Read these off the grid that follows.
1) The second entry in reading order?
2) The entry just left of the largest entry?
3) The entry just left of 389?
((554, 572, 267, 770, 572, 296, 436, 346, 590), (657, 389, 546, 569, 229, 455, 378, 355, 748), (468, 561, 166, 553, 437, 314, 497, 261, 655), (318, 471, 420, 690, 482, 233, 220, 90, 496), (445, 568, 354, 645, 320, 231, 405, 373, 777), (467, 444, 423, 636, 528, 398, 330, 224, 455), (329, 541, 271, 665, 488, 498, 328, 439, 687), (501, 463, 521, 424, 487, 528, 517, 533, 433), (435, 553, 416, 760, 532, 185, 342, 291, 524), (476, 479, 477, 477, 477, 478, 475, 478, 477), (305, 486, 368, 620, 491, 617, 293, 500, 639), (421, 518, 212, 449, 429, 396, 491, 259, 592), (478, 476, 478, 477, 477, 476, 479, 478, 478), (309, 554, 496, 623, 442, 181, 350, 370, 538), (264, 523, 280, 722, 506, 616, 239, 506, 734), (382, 438, 481, 535, 467, 414, 337, 283, 464))
1) 572
2) 373
3) 657

data = [-137.9   27.8   97.5  186.3  156.0]
The entry just right of 186.3: 156.0
Report the entry just right of the smallest entry.
Answer: 27.8
Report the entry just left of the largest entry.
Answer: 97.5

Questions about the table below.
1) Find the entry directly below the largest entry.
2) Find the third entry on the main diagonal.
3) Find the entry just right of the smallest entry.
4) Find the largest entry in the last column.
5) Find the smallest entry in the last row.
6) Find the entry directly above 16.88.
7) Find the first entry on the diagonal from the top-right corner.
8) Find the entry in the bottom-left corner.
 19.58  -19.35   19.56    6.37  -15.89    0.19    5.86
 20.31  -14.37  -23.96   22.69   19.84   -9.37   11.90
  1.16   -3.98  -20.60    3.80    2.56    4.78   18.04
-19.69   -4.01  -19.72   25.70    4.85  -14.11  -13.45
 23.31    5.43    8.12  -11.74  -16.03   23.15   -2.17
-11.44    8.02   -2.10   26.58   -6.60    6.77    6.74
-11.28  -17.51   16.88   27.16   -7.79    1.62   -6.49
-11.65    1.08   11.39   22.77  -13.34   10.74  -17.44
1) 22.77
2) -20.60
3) 22.69
4) 18.04
5) -17.44
6) -2.10
7) 5.86
8) -11.65

Questions about the array below.
1) The 1st entry in reading order?
2) The entry just left of 1.04?
3) The entry just left of -2.08?
[[-4.16  3.91 -2.16 -4.30  1.04  5.13  1.89 -2.01  1.21 -2.28  1.29  2.89]
 [-0.91 -0.36  2.50 -2.08 -3.08  1.18 -2.54  2.48 -2.49  2.12 -2.55 -1.34]
 [ 0.86  0.38 -2.50  2.11  3.10 -1.18  2.63 -2.51  2.53 -2.15  2.63  1.46]
 [-0.05  0.02  0.00 -0.03  0.00  0.05  0.04  0.00  0.02 -0.02  0.03  0.06]
 [ 0.05  0.05 -0.08  0.09  0.10 -0.13  0.06 -0.13  0.06 -0.06  0.07
   0.00]]
1) -4.16
2) -4.30
3) 2.50

[[  6  29  -2 -24  -7   7   0]
 [-16  -8  11  21  14 -15  14]
 [-14 -14   7  26  10 -12  10]
 [ -9  12   9  -1   8  -8  10]
 [  7 -42 -22  47 -12   9 -13]
 [-12  34  18 -23  12 -11  16]
 [ 13  19 -11 -16 -14  14  -8]
 [-22  28  26 -13  21 -21  24]
 [ 18 -21 -28  22 -22  20 -19]
 [  6 -41 -20  47 -10   8 -11]
 [ -1  15   2  -8   0   0   4]
 [ 17  30 -13 -31 -18  17 -10]
 [ 10  -9 -16  12 -12  11 -10]
 [ 14  28  -9 -26 -13  14  -7]
 [-33  12  33   7  31 -31  31]
 [-11 -28   0  39   6  -8   5]]
Indices start at 1.
Give the top-left entry.
6
The entry in row 1 and column 2 -> 29
The entry just left of 15 is -1
Give the entry in row 3 and column 1.
-14
Give the entry in row 3 and column 3.
7
The entry at row 2, column 1 -> -16
The entry just right of -23 is 12
Give the minimum.
-42
The bottom-left entry -> -11
Give the entry in the top-right corner.
0
Give the entry in row 1 and column 3.
-2
The entry directly above 15 -> -41
The entry directly below the smallest entry is 34
The bottom-right entry: 5
Give the entry in row 2 and column 3.
11
Give the entry in row 2 and column 2.
-8
The entry directly above -19: 24
Give the entry directly above -26.
12
The entry just right of -2: -24

Questions about the table below. Rows and columns are numbered from 1.
1) The entry just right of the smallest entry?
2) The bottom-right entry?
3) The entry at row 3, column 1?
4) The top-right entry?
5) The entry in the bottom-left corner?
6) The entry at row 2, column 1?
7) The bottom entry of the column that holds the largest entry?
8) The minimum?
-5.66,1.59,1.70,-1.99,-0.42,1.65,-0.69,-4.56,2.03,2.18,-0.95,-2.85
-0.29,-0.68,-0.78,-0.51,-0.27,-0.29,-0.03,-0.20,0.36,0.42,0.20,-0.29
1.74,-3.42,-2.89,0.20,-2.88,-3.00,2.73,-2.08,0.15,1.52,2.66,-2.65
0.96,-1.47,-0.86,-0.38,-2.14,-1.27,1.85,-3.55,-0.19,1.86,-0.10,-2.87
-0.95,1.20,-1.77,-0.60,-0.52,-3.19,-1.88,0.26,-3.92,1.26,0.16,0.72
0.33,-1.99,2.42,1.49,0.76,3.40,1.25,-0.15,3.69,-2.68,0.49,-1.43
1.85,3.90,2.33,-2.13,3.84,2.53,-2.60,0.55,-2.18,-1.43,-2.83,1.11
-0.61,0.40,1.24,0.41,0.24,0.19,-1.57,1.00,-0.54,-0.19,-1.61,1.14
0.75,0.11,0.44,-0.10,0.35,0.10,0.04,-1.17,0.00,0.51,0.22,-0.14
0.19,0.51,-0.36,-1.39,-1.41,-0.69,-0.35,-0.14,-1.25,1.38,-1.05,-0.77
-0.25,1.41,-0.44,0.04,-0.89,-1.34,-1.19,-0.91,-1.73,1.16,0.69,1.85
-0.74,1.73,-0.38,-0.59,-1.03,-0.96,-0.42,-0.33,-0.65,2.31,-0.33,-0.48
-0.02,-1.04,-2.18,1.27,-0.70,0.02,0.45,3.26,0.45,-1.85,2.59,1.42
0.89,-1.71,-2.31,1.11,-2.59,-0.81,1.46,3.88,0.17,-2.35,3.18,2.17
2.84,3.00,1.75,-1.54,1.58,0.51,-1.23,2.13,-1.22,-1.89,-2.34,1.83
0.27,0.87,0.48,-0.05,-0.23,-0.82,0.26,0.58,-0.72,1.91,0.14,0.43
1) 1.59
2) 0.43
3) 1.74
4) -2.85
5) 0.27
6) -0.29
7) 0.87
8) -5.66
